Families of rows that turns and mirrors carry onto each other, the same ones carrying the whole set onto itself: the rest of each named row's family, in list order
4 families of 8 rows
tutet: [ 26.5  10.3  -5.5 -14.5 -31.3 -40.4  16.8   8.5  -3.3  32.5   2.8   7.7
  17.5  13.3  32.6   3.9  -7.7  20.5  29.6   4.5  14.4  22.8  -9.9]
govos: [ 26.9  36.7 -29.4   5.9   6.2   6.9  19.9 -20.8  -6.7 -14.6   1.3 -24.5
 -27.0 -11.0 -16.2   6.7  18.5  10.2 -16.6   3.8 -11.0  10.5  15.7]
doson: [ 18.8  23.9  -6.1  13.9   7.3  26.2  -6.1  -4.6 -29.8 -10.6  -6.3   1.7
  13.4   9.0 -19.8   7.2   7.0  10.5 -14.5  49.2  -7.8  23.3  32.1]
buro: [-14.2  17.7  33.1  -4.3 -14.2 -43.7  31.5  17.6 -10.0 -14.6  -9.4   0.8
  -7.6   4.9   6.6   1.8   4.5  17.7   9.0  19.0   1.7   2.8 -14.3]
zutup: [ 22.1  36.6 -30.3   1.0  14.0   1.2  16.2 -20.0 -10.9 -15.6  -3.6 -21.0
 -23.0 -10.4 -18.7   0.6  18.9   4.4 -23.1  19.6  -7.1  10.4  19.3]
moba: [ 27.2  -8.3 -15.0  28.4   9.0  16.1  11.1   0.5  -8.2 -12.0  -1.4  -3.5
   0.0   3.7 -29.9  27.6  12.5  22.5  -2.0  15.2 -13.4  34.1  26.3]
tuto: [-16.9  19.1  36.1  -4.4 -17.0 -45.7  19.5  29.1  -8.6 -14.7 -14.1   5.9
 -14.7   3.1  -0.1   0.0   1.2  13.7   6.6  13.2  -4.2   0.0 -13.7]
somi: [ 33.5   0.4 -18.3   7.1  -0.5  12.6 -21.1   8.6  15.4 -10.2   5.0  -0.5
  10.4 -19.6 -25.4  22.5  -1.7  18.1  -5.8   1.6 -39.8   8.8  19.8]
Riti: [ 24.3  32.8 -19.2  -2.3  -5.9  21.5   6.8 -14.2  -2.8  -8.9   7.9  -1.3
  44.1 -21.7  -2.4   4.5 -12.6   7.9 -11.1  29.4  -1.7   9.7  14.6]
Riza: [ -7.6  15.7  38.0  -7.1 -21.9 -39.4  18.1  26.9  -6.6 -15.2  -6.7   2.4
 -21.8   6.7   3.9  -0.2   2.2  19.9  10.6   9.7 -13.8  -0.8 -14.6]
Kure: [  5.9  -8.3  -9.1  -7.4  -9.4 -59.8  10.7  20.0   2.9  29.7 -17.0  11.7
  18.5  -1.5   5.0   7.5  -2.9   7.8  19.2   5.8  16.0  27.5   1.2]
rinef: [  7.5  22.5   5.4 -19.4 -25.3 -25.7   8.3  33.6 -23.8  28.5  11.7   7.2
  -6.3  29.0  44.0  -5.1  -7.9  13.5  10.6  -2.4  -8.6  25.5   2.4]
dapa: [ 11.1   2.3  17.5 -17.6 -11.2 -30.5 -15.5   6.8 -14.3  22.4  11.1   6.2
 -17.0  19.9  32.5  -9.6  12.0  10.0  25.0  14.7 -33.9  -4.0  -8.5]
lodub: [ 26.1  22.3 -18.8  -7.8  -3.2  29.0   0.4 -15.6 -18.3 -11.9  -7.2  17.8
  29.0  13.7  -1.7  15.7   3.1 -10.0 -14.0  35.7 -10.9  21.8  24.9]
moro: [ -7.3 -12.3   6.8 -11.0   5.4 -52.8 -17.3  24.6  -3.6  22.7 -12.2   7.9
 -12.9  -7.1   2.0  -6.2   8.5  -8.5   9.3   5.3 -30.8   0.1  -0.9]
Verur: [ 22.6  54.4  -8.2   6.8 -18.8  27.0  -2.6  16.9 -36.5  -2.5   1.3  -4.9
  14.8  -7.3 -12.3   4.7 -22.4   2.3 -16.6  15.5  -8.1  19.5  19.3]
bug: [ 31.0   7.2 -26.6   3.9 -14.3  17.9   3.9  11.5  -2.5  -6.2  -1.4  11.4
   5.5  -2.8 -18.8  35.6  -8.5  -6.2  -7.1 -24.8 -29.2  29.2  18.8]
gofiv: [ 33.7  -9.7 -21.5   4.7   3.3  24.1  -1.1  -8.7  -2.3 -15.6  -2.4  12.6
   9.3  14.7 -17.5  38.0  15.3   3.2  -4.8  10.8 -24.0  27.3  27.3]
bibu: [ 19.2  47.3 -27.4  -3.3   4.8   2.9   7.3 -12.0 -14.1 -14.9  -6.4 -21.4
 -23.7 -11.5 -19.1  -3.6  13.4   0.2 -27.5  10.7 -14.4   8.7  20.4]
Gizu: [ 30.7  24.2 -19.8  25.2 -13.1  19.6  11.1  19.9 -14.2  -4.3   8.0  -9.0
  -2.7 -12.6 -22.1  26.3 -16.2  14.7  -7.3 -23.9 -17.0  31.1  19.1]
Nep: [ -7.0  10.3   8.1 -16.1  -7.5 -34.5 -16.2  34.5 -24.0  24.5  -6.2  13.6
  -7.4  34.4  26.3 -14.2   6.3   4.0  -0.3  28.9 -15.8  22.7  12.4]
fezi: [ -3.9  14.8  36.3  -4.4 -20.2 -40.2  28.1  17.4  -7.0 -13.4  -1.8   2.4
 -17.7  12.0  10.7   2.3   6.4  23.6  16.4  13.3  -5.1   1.2 -17.0]
pebez: [ 38.7   8.9 -12.6   3.5  -0.5  27.1  -9.0 -16.7   3.8 -14.2  13.9   0.2
  20.8  -3.3  -4.0  13.1   3.8  26.8  -1.1  33.6 -24.6   7.4  17.2]
firi: [ 21.2  26.7 -26.9   5.2  -5.1   8.9  -6.1  13.4   6.6  -6.9   1.8  -2.3
  30.4 -36.3 -21.7  14.3 -23.1   0.9 -17.9  -6.2 -16.8  10.4  16.5]
gat: [ -0.5  -5.1  -6.8  -1.3 -11.1 -43.1  32.9  28.7  -6.9  23.9   5.8   5.1
  -3.1  20.6  32.5  12.2  -3.5  16.0  14.8 -11.2   4.8  39.5   2.2]
Pefuv: [ 11.4  -3.8  -1.1 -13.8 -12.8 -56.1 -29.5  27.7  -1.8  27.7 -21.1  16.5
  -0.5  10.9  -0.4  -3.7   5.7   7.7  17.0  20.6 -11.8  13.3   6.3]
tof: [ 22.8  37.8 -21.7  -8.8 -20.2  25.1   1.2   7.0 -21.0  -4.1  -3.7  12.2
  26.7  -6.2  -6.8  18.0 -20.0 -16.4 -19.9  -5.4 -10.9  21.6  20.4]
rola: [ 11.1  12.1   7.8 -18.3 -11.7 -31.9  28.1  -8.9 -16.9  21.8  16.3   1.4
  10.9   7.5  45.8  -4.5   3.1  10.1  26.5   6.2   4.6   3.0 -16.0]
Lak: [ 25.1  45.2 -28.6  -1.5  -0.5   5.1  11.0 -10.2 -10.4 -13.4   2.3 -23.2
 -30.6 -16.1 -17.6  -0.2   8.6   6.4 -21.3  -0.4 -18.4   8.7  18.3]
nefi: [-12.7   2.4  -5.3  -9.8   1.4 -54.5  24.7  12.1  -6.9  24.2  -9.1   5.6
  15.8 -16.1  17.5   0.0  -4.3 -10.5   7.9  -3.4   7.8   9.3  -9.2]
rep: [-13.6 -16.5  -4.9  -0.4   6.7 -49.7   9.9  29.7  -8.0  20.3 -12.6  12.6
  -2.2  25.2  16.0   6.2  11.4   6.0   1.3  17.1  -2.5  35.0  12.8]
Kave: [ 29.0  10.1   7.8 -20.8 -31.6 -33.8 -21.8  17.0  -9.6  31.1  -0.3  14.1
  -3.3  25.9  24.2  -8.9   0.5  18.4  28.7  21.5 -15.0  10.9  -6.5]

The rest of the family of Kave: tutet, Kure, lodub, bug, gofiv, Pefuv, tof
The rest of the family of Lak: govos, buro, zutup, tuto, Riza, bibu, fezi
The rest of the family of moba: doson, dapa, moro, Verur, Gizu, rola, nefi

Families of rows that turns and mirrors carry onto each other, the same ones carrying the whole set onto itself: the rest of each named row's family, in list order
5 families of 6 rows
sizif: [ -4.9  -0.7   2.8 -18.0 -13.2  -5.7 -19.8  27.1 -19.2   0.7   6.6 -18.8
  -8.3   3.8  33.6   3.8  -3.6  21.0]
Mef: [  4.0  10.0   7.6 -34.7  10.5  -2.0 -30.1 -30.3  21.7 -28.2  18.9  -1.0
 -17.3 -17.8  -7.9  19.0 -15.4  -9.1]
Repa: [ -0.5  13.6  11.5 -35.4   8.1  -8.9 -24.4 -13.5  26.3 -16.0  23.1   8.9
 -23.7 -20.2  -8.9  21.5 -12.5 -22.5]
vatuv: [ -5.9  10.4   7.8 -27.8  11.2   6.3 -23.7 -29.6  29.7 -32.0  15.7   2.1
 -14.8 -12.2 -15.0  17.6  -6.0 -13.4]
Supar: [  2.9   9.8  27.9   1.8 -12.5  -1.2  47.1 -14.9 -18.8  -8.3 -21.1  13.3
  -5.0 -26.1 -16.5 -13.1 -24.4 -14.3]
nunok: [-12.9 -10.4  12.6 -21.0 -14.6  -6.9 -15.6  16.7 -25.0  15.5  -5.0 -13.5
   1.4   6.7  31.1   0.4 -15.6  28.5]
zasut: [ -4.6  -5.1  29.5 -25.9  -4.6   3.1  -4.1  15.7 -28.1 -15.8  -7.9 -31.2
 -12.2  19.6  27.9  10.6  -0.9   8.4]
mil: [  1.6 -10.3  33.2 -28.1  -7.3  -4.7  -5.5  15.6 -30.9   7.1  -6.1 -30.3
  -9.8  10.9  27.7  14.6 -14.4  12.0]
tudu: [  6.8  -9.7  32.4 -30.2 -18.4   5.2  -0.3   5.6 -30.6  -1.4  -1.0 -24.1
  -8.7   6.1  26.6  13.0  -1.8  29.9]
ganoz: [ 12.9   2.3  13.5  10.6  -2.9  21.3  39.7 -11.7 -13.9  -7.4  -5.2  18.8
  16.6 -12.3 -16.5 -13.8 -22.1 -13.0]
Dafef: [-22.4   7.0   7.7 -29.9   1.4 -19.5 -21.7 -17.9  32.6 -24.1   6.1  16.6
 -29.3 -18.2 -11.9  15.8 -18.5  -5.1]
Runem: [ -3.8  13.6  15.1 -22.2   0.7  -8.9 -20.8 -18.7  17.4 -23.6  16.2   7.1
 -18.2 -18.6 -24.4  35.1 -17.0 -32.4]
Tus: [ 17.6  15.3  31.0  12.9 -16.0   9.4  38.9 -11.0  -6.8  -4.5 -21.2  16.7
   5.1 -18.2 -20.7 -12.7 -10.2   0.4]
vok: [  1.9   7.7  28.9  11.7  -1.9  -4.5  48.8 -23.1 -11.0  -4.4 -18.4   7.7
  -6.5 -14.0 -15.8 -17.9 -11.8  -1.9]
buk: [-10.1  -6.4   9.4 -11.2 -16.7  -2.2 -18.7  28.4 -14.6  -1.5  -4.6  -8.6
   2.8   7.7  38.2  -1.8  -1.5  19.5]
redeb: [ 20.5   4.1   6.5  -2.7 -10.6   9.3  39.3 -13.4 -10.3  -8.2  -2.0  22.4
  17.4 -16.6 -15.1 -16.5 -27.8 -14.7]
Tel: [ 19.2   3.3  13.3  10.4  -8.3   2.4  41.2  -5.8 -17.9  19.3   3.2   5.0
   4.9 -21.3 -13.9 -14.3 -14.2 -17.3]
dava: [ -2.4  -3.7  30.6 -22.1  -9.0   6.5  -6.0   6.1 -20.7  -2.5   0.1 -26.7
  -2.7  16.9  26.0  12.7   4.7  33.8]
nobam: [ -8.3  -6.7  17.7 -22.9  -7.9  -8.0  -5.5  19.8 -25.7 -14.9  -5.0 -32.9
 -24.0  12.6  26.4  13.6  -9.0  16.1]
meguf: [ -6.1 -22.6  19.1  -8.9  -6.6   6.0  -7.6  22.6 -11.5   0.1   2.0 -16.4
   5.0  11.1  36.3  15.6 -11.4  27.1]
Tes: [-24.7  10.3  14.7 -13.0  -5.8 -11.6 -30.4 -22.6  29.4 -18.0  -0.9  23.8
 -18.1 -13.7 -18.8  23.2  -9.9  -2.3]
reg: [ -0.9   0.5  15.5  11.6 -13.0  -6.7  47.6 -16.9 -18.4   8.3 -16.4   5.3
  -5.0 -16.1 -19.5 -17.5 -17.5   0.4]
Nar: [-22.5  16.2   1.8 -14.6 -11.1 -15.6 -27.4 -22.6  23.2 -19.0   8.7  20.2
 -13.5 -21.4 -23.0  22.2 -14.6 -10.2]
pogi: [ -7.7   5.4  15.4 -12.1  -0.6  -5.4 -27.3 -13.5  46.2 -27.8   2.6  11.1
 -17.9 -23.6  -9.4  21.1  -9.8  -8.3]
Teb: [ -2.1   6.9  17.6 -23.9   9.8   3.0 -26.8 -19.7  17.5 -17.4  20.7  11.4
 -15.2 -10.5 -17.0  34.2 -10.9 -30.1]
fura: [ -4.8   1.7  12.4 -17.6  -1.6 -14.9 -32.2 -17.9  38.0 -27.0   2.2   9.5
 -21.8 -27.0  -3.5  23.1 -22.8   0.6]
kekev: [ 20.4  13.4  29.6   1.1 -21.9  -4.2  42.4 -14.6  -3.5 -10.1 -19.3  17.3
   2.7 -20.9 -21.1 -12.5 -19.4  -3.3]
Govu: [ 18.6   4.9  12.8  15.4   2.5   6.6  36.4  -7.6  -7.3  13.0   5.6  16.6
  12.4 -22.3  -4.0 -19.6 -12.7 -17.4]
lav: [ 12.1  15.3  11.5   2.2 -14.6   6.0  35.0  -8.6 -18.5   6.7  -1.9  22.6
  11.9 -32.2  -9.9 -20.1 -19.1 -18.7]
visik: [ -4.7 -26.8  14.3 -16.7 -18.8   5.1  -4.8  18.7 -21.7   1.7   1.7  -9.9
   2.9   1.1  36.5  11.7 -16.0  28.9]

The rest of the family of tudu: Mef, redeb, fura, kekev, visik
The rest of the family of mil: Repa, Supar, nunok, Dafef, lav
The rest of the family of meguf: vatuv, ganoz, Tus, dava, pogi

Families of rows that turns and mirrors carry onto each other, the same ones carrying the whole set onto itself: the rest of each named row's family, in list order
6 families of 6 rows
kabim: [ 11.4  -9.9 -22.2   6.4  -3.3  33.0  35.7  12.3]
Bam: [  5.0  10.2 -37.4  -5.9   1.5  31.7  -7.4  21.1]
dat: [-18.8 -36.6  23.2  -7.4   7.3  11.7  25.1  13.4]
mivez: [-22.1   1.7 -12.2 -15.6 -15.3  -6.5  27.4   8.7]
vav: [-30.8  -8.6 -13.7 -17.0 -13.4   2.5  30.7   6.6]
ruted: [  6.1  -4.7 -27.6   7.0  -7.2  21.0  36.3  16.4]
mufu: [-32.9  -1.0 -10.4 -12.9 -20.1   3.1  25.0  14.8]
dup: [-28.3 -26.0  27.5 -10.8   4.9   8.8  18.7  14.3]
bev: [  8.8  19.9 -28.4  -9.2   1.4  21.9 -12.3  19.3]
fikig: [-32.6   0.0  -2.1 -13.1 -17.6   2.7  26.7  18.2]
gez: [-23.1 -17.3   9.7 -22.4  18.7   7.7 -25.0  21.4]
nodi: [  7.3   7.7 -40.1  -7.0   3.4  17.2 -10.1  21.6]
Fef: [ 17.1  11.4 -34.1  -1.7   7.6  23.5  -4.1  16.7]
sofil: [-22.0  -8.4   9.8 -28.6  17.4   8.6 -24.7   9.8]
fug: [ 20.2 -12.2 -11.5  -1.6  29.1  34.1 -12.7  14.3]
rubus: [ 12.7 -18.5   6.5  -1.1  24.5  39.9 -14.1  23.5]
pab: [ 14.6  -9.7   0.5  -5.9  29.3  34.5 -20.5  18.3]
Rifo: [-18.6  -9.9  22.5 -19.9  19.1  10.8 -22.1  15.0]
fota: [  9.8 -12.4  -2.9  -7.4  29.5  39.9 -16.0  32.4]
Konik: [  0.2  -4.4 -27.1  -1.9  -2.5  33.6  40.3  18.1]
tinot: [ 11.4   9.9 -37.7  -6.7   4.6  13.6  -2.9  25.4]
kozor: [-34.1  -1.5   3.6  -8.9 -15.4  -0.3  27.5  17.4]
Keb: [-15.9  -4.2  13.5 -29.0  20.9   9.9 -22.9  11.1]
pim: [-27.5 -31.1  20.6 -20.1  14.5  10.6  23.6  18.5]
Bevep: [ 16.3 -17.8  -1.7  -9.1  33.4  37.1 -10.2  22.1]
Giz: [-26.3 -25.4  31.7 -11.3  10.6  20.9  10.0  10.3]
Bepi: [-26.9  -6.0  -6.8  -6.2 -16.1  -2.0  34.4  14.2]
fived: [ 18.7 -19.3  -7.2  -5.0  30.2  35.2 -11.9  16.4]
Vepal: [  0.8 -14.2 -23.4   9.8  -9.3  25.5  37.1  24.6]
bodus: [-25.8 -28.6  29.0 -12.3   6.8  22.9  17.6   9.5]
Sukes: [-21.2  -6.3  15.0 -21.7  12.3   0.3 -22.6  21.7]
veb: [-11.3  -2.6  14.1 -23.3  24.9  14.0 -24.4  10.8]
bifu: [ -3.2 -12.5 -20.1  12.0  -9.5  19.9  39.6  22.2]
Vig: [ 11.4  11.1 -38.8  -1.2   3.7  12.6   4.4  22.6]
tovi: [-24.6 -27.3  27.4 -15.5   9.8  22.1  25.4  15.6]
tam: [  4.5 -11.2 -23.4   6.1  -4.1  29.6  39.0  26.6]

The rest of the family of Rifo: ruted, dup, Fef, pab, Bepi
The rest of the family of pim: Bam, vav, gez, fota, Konik
The rest of the family of veb: fug, kozor, Giz, bifu, Vig
The rest of the family of tovi: mufu, nodi, sofil, Bevep, tam

